[[-27.6 -52.2  -6.6  -4.8]
 [  9.3 -24.3 -29.9 -34.3]]
->
[[ -4.8 -27.6 -52.2  -6.6]
 [-34.3   9.3 -24.3 -29.9]]

[[ 45.4  -8.5  49.7  23.7 -12.2 -10.5 -38.0   5.6  -1.8  37.8  53.7   0.9
   21.7]
 [-51.5 -27.3 -60.4   4.5   3.7  12.3  26.4   4.1  -5.6 -50.5  -7.3 -16.8
  -47.3]
 [-32.9  25.1 -52.3  27.3  40.6  22.3  65.9  13.2   6.8 -15.5 -14.2  -4.4
    2.7]]
->
[[ 21.7  45.4  -8.5  49.7  23.7 -12.2 -10.5 -38.0   5.6  -1.8  37.8  53.7
    0.9]
 [-47.3 -51.5 -27.3 -60.4   4.5   3.7  12.3  26.4   4.1  -5.6 -50.5  -7.3
  -16.8]
 [  2.7 -32.9  25.1 -52.3  27.3  40.6  22.3  65.9  13.2   6.8 -15.5 -14.2
   -4.4]]

[[-11.6   7.3 -43.2  12.1]
 [-21.5  29.3  10.0 -40.0]
 [-11.6   5.6 -13.4 -10.9]
 [-11.6 -14.6  29.2   5.8]
 [-23.5 -12.9  -7.0  28.7]
 [ 49.9  -4.5  -2.8  12.1]
 [-15.6 -23.1 -21.9  37.1]
 [-21.5  -9.6 -30.5  16.2]
 [-15.6 -26.5  10.0  32.9]
 [  6.2 -33.2  24.9  22.5]]
->
[[ 12.1 -11.6   7.3 -43.2]
 [-40.0 -21.5  29.3  10.0]
 [-10.9 -11.6   5.6 -13.4]
 [  5.8 -11.6 -14.6  29.2]
 [ 28.7 -23.5 -12.9  -7.0]
 [ 12.1  49.9  -4.5  -2.8]
 [ 37.1 -15.6 -23.1 -21.9]
 [ 16.2 -21.5  -9.6 -30.5]
 [ 32.9 -15.6 -26.5  10.0]
 [ 22.5   6.2 -33.2  24.9]]

[[ 29.2 -57.8 -43.2 -25.0  36.9   3.1]
 [ 27.3  -7.3  28.3  46.1 -10.1  19.7]
 [-51.9  31.7 -41.6 -21.0 -26.6 -52.2]]
->
[[  3.1  29.2 -57.8 -43.2 -25.0  36.9]
 [ 19.7  27.3  -7.3  28.3  46.1 -10.1]
 [-52.2 -51.9  31.7 -41.6 -21.0 -26.6]]

[[ 16.8   9.4   8.8]
 [ 52.6  45.4  64.4]
 [-47.0  12.6  37.8]
 [ 32.5 -11.2 -22.4]
 [  9.8  -9.9 -18.9]
 [-31.8 -11.2 -22.4]
 [-47.0   9.1  23.5]
 [ 52.6  45.4  64.4]
 [  8.4 -10.4 -17.3]]
->
[[  8.8  16.8   9.4]
 [ 64.4  52.6  45.4]
 [ 37.8 -47.0  12.6]
 [-22.4  32.5 -11.2]
 [-18.9   9.8  -9.9]
 [-22.4 -31.8 -11.2]
 [ 23.5 -47.0   9.1]
 [ 64.4  52.6  45.4]
 [-17.3   8.4 -10.4]]

[[ -0.5  -0.8  -1.7   0.3 -11.3   2.8   0.5]
 [  0.8  -4.0  -3.7  16.8   0.4   1.5  -5.5]
 [  2.8   0.5   3.9  11.0  57.9 -11.3  -8.1]
 [  0.8  -5.1  -3.6  17.9  -1.1   2.1  -6.4]
 [  0.9   7.3  10.0 -16.8  44.5 -11.8   3.0]
 [  2.7  -5.3  -2.8  30.9  37.2  -5.2 -12.1]
 [  1.4  -3.0  -0.6  14.5  17.0  -2.2  -6.0]
 [  0.7  -4.8  -4.4  16.4  -0.1   1.4  -6.2]
 [ -0.5   0.5   0.5  -5.4  -6.7   1.1   2.1]
 [ -0.5  -1.3  -2.3   1.2 -13.1   2.7   0.3]]
->
[[  0.5  -0.5  -0.8  -1.7   0.3 -11.3   2.8]
 [ -5.5   0.8  -4.0  -3.7  16.8   0.4   1.5]
 [ -8.1   2.8   0.5   3.9  11.0  57.9 -11.3]
 [ -6.4   0.8  -5.1  -3.6  17.9  -1.1   2.1]
 [  3.0   0.9   7.3  10.0 -16.8  44.5 -11.8]
 [-12.1   2.7  -5.3  -2.8  30.9  37.2  -5.2]
 [ -6.0   1.4  -3.0  -0.6  14.5  17.0  -2.2]
 [ -6.2   0.7  -4.8  -4.4  16.4  -0.1   1.4]
 [  2.1  -0.5   0.5   0.5  -5.4  -6.7   1.1]
 [  0.3  -0.5  -1.3  -2.3   1.2 -13.1   2.7]]

[[  1.7 -33.1  12.0 -21.4 -14.8  29.1  13.6   0.0  24.6 -20.8 -17.0 -18.2
   42.4  -9.9  10.8  22.1]
 [  3.5 -18.4 -15.0 -18.9 -23.0  19.8  22.7 -16.2  10.9 -11.4 -15.2 -14.9
   42.8  -8.7  20.5  27.8]
 [ 36.5  66.9  57.8 -10.9  13.5 -35.5 -28.5  -5.0 -27.7   5.8 -34.7  14.2
    2.8 -30.0 -22.6 -32.4]
 [ -5.8  50.9 -43.6  13.1   5.5 -57.7 -22.1 -35.5 -59.7  -7.6 -23.0   1.1
   32.8  -1.9   2.5  16.6]
 [ 17.5  36.1 -20.2 -10.5  -6.0 -27.5   0.8   7.2 -10.9  -6.7 -35.6 -24.1
   54.4   4.2  10.6  16.6]]
->
[[ 22.1   1.7 -33.1  12.0 -21.4 -14.8  29.1  13.6   0.0  24.6 -20.8 -17.0
  -18.2  42.4  -9.9  10.8]
 [ 27.8   3.5 -18.4 -15.0 -18.9 -23.0  19.8  22.7 -16.2  10.9 -11.4 -15.2
  -14.9  42.8  -8.7  20.5]
 [-32.4  36.5  66.9  57.8 -10.9  13.5 -35.5 -28.5  -5.0 -27.7   5.8 -34.7
   14.2   2.8 -30.0 -22.6]
 [ 16.6  -5.8  50.9 -43.6  13.1   5.5 -57.7 -22.1 -35.5 -59.7  -7.6 -23.0
    1.1  32.8  -1.9   2.5]
 [ 16.6  17.5  36.1 -20.2 -10.5  -6.0 -27.5   0.8   7.2 -10.9  -6.7 -35.6
  -24.1  54.4   4.2  10.6]]
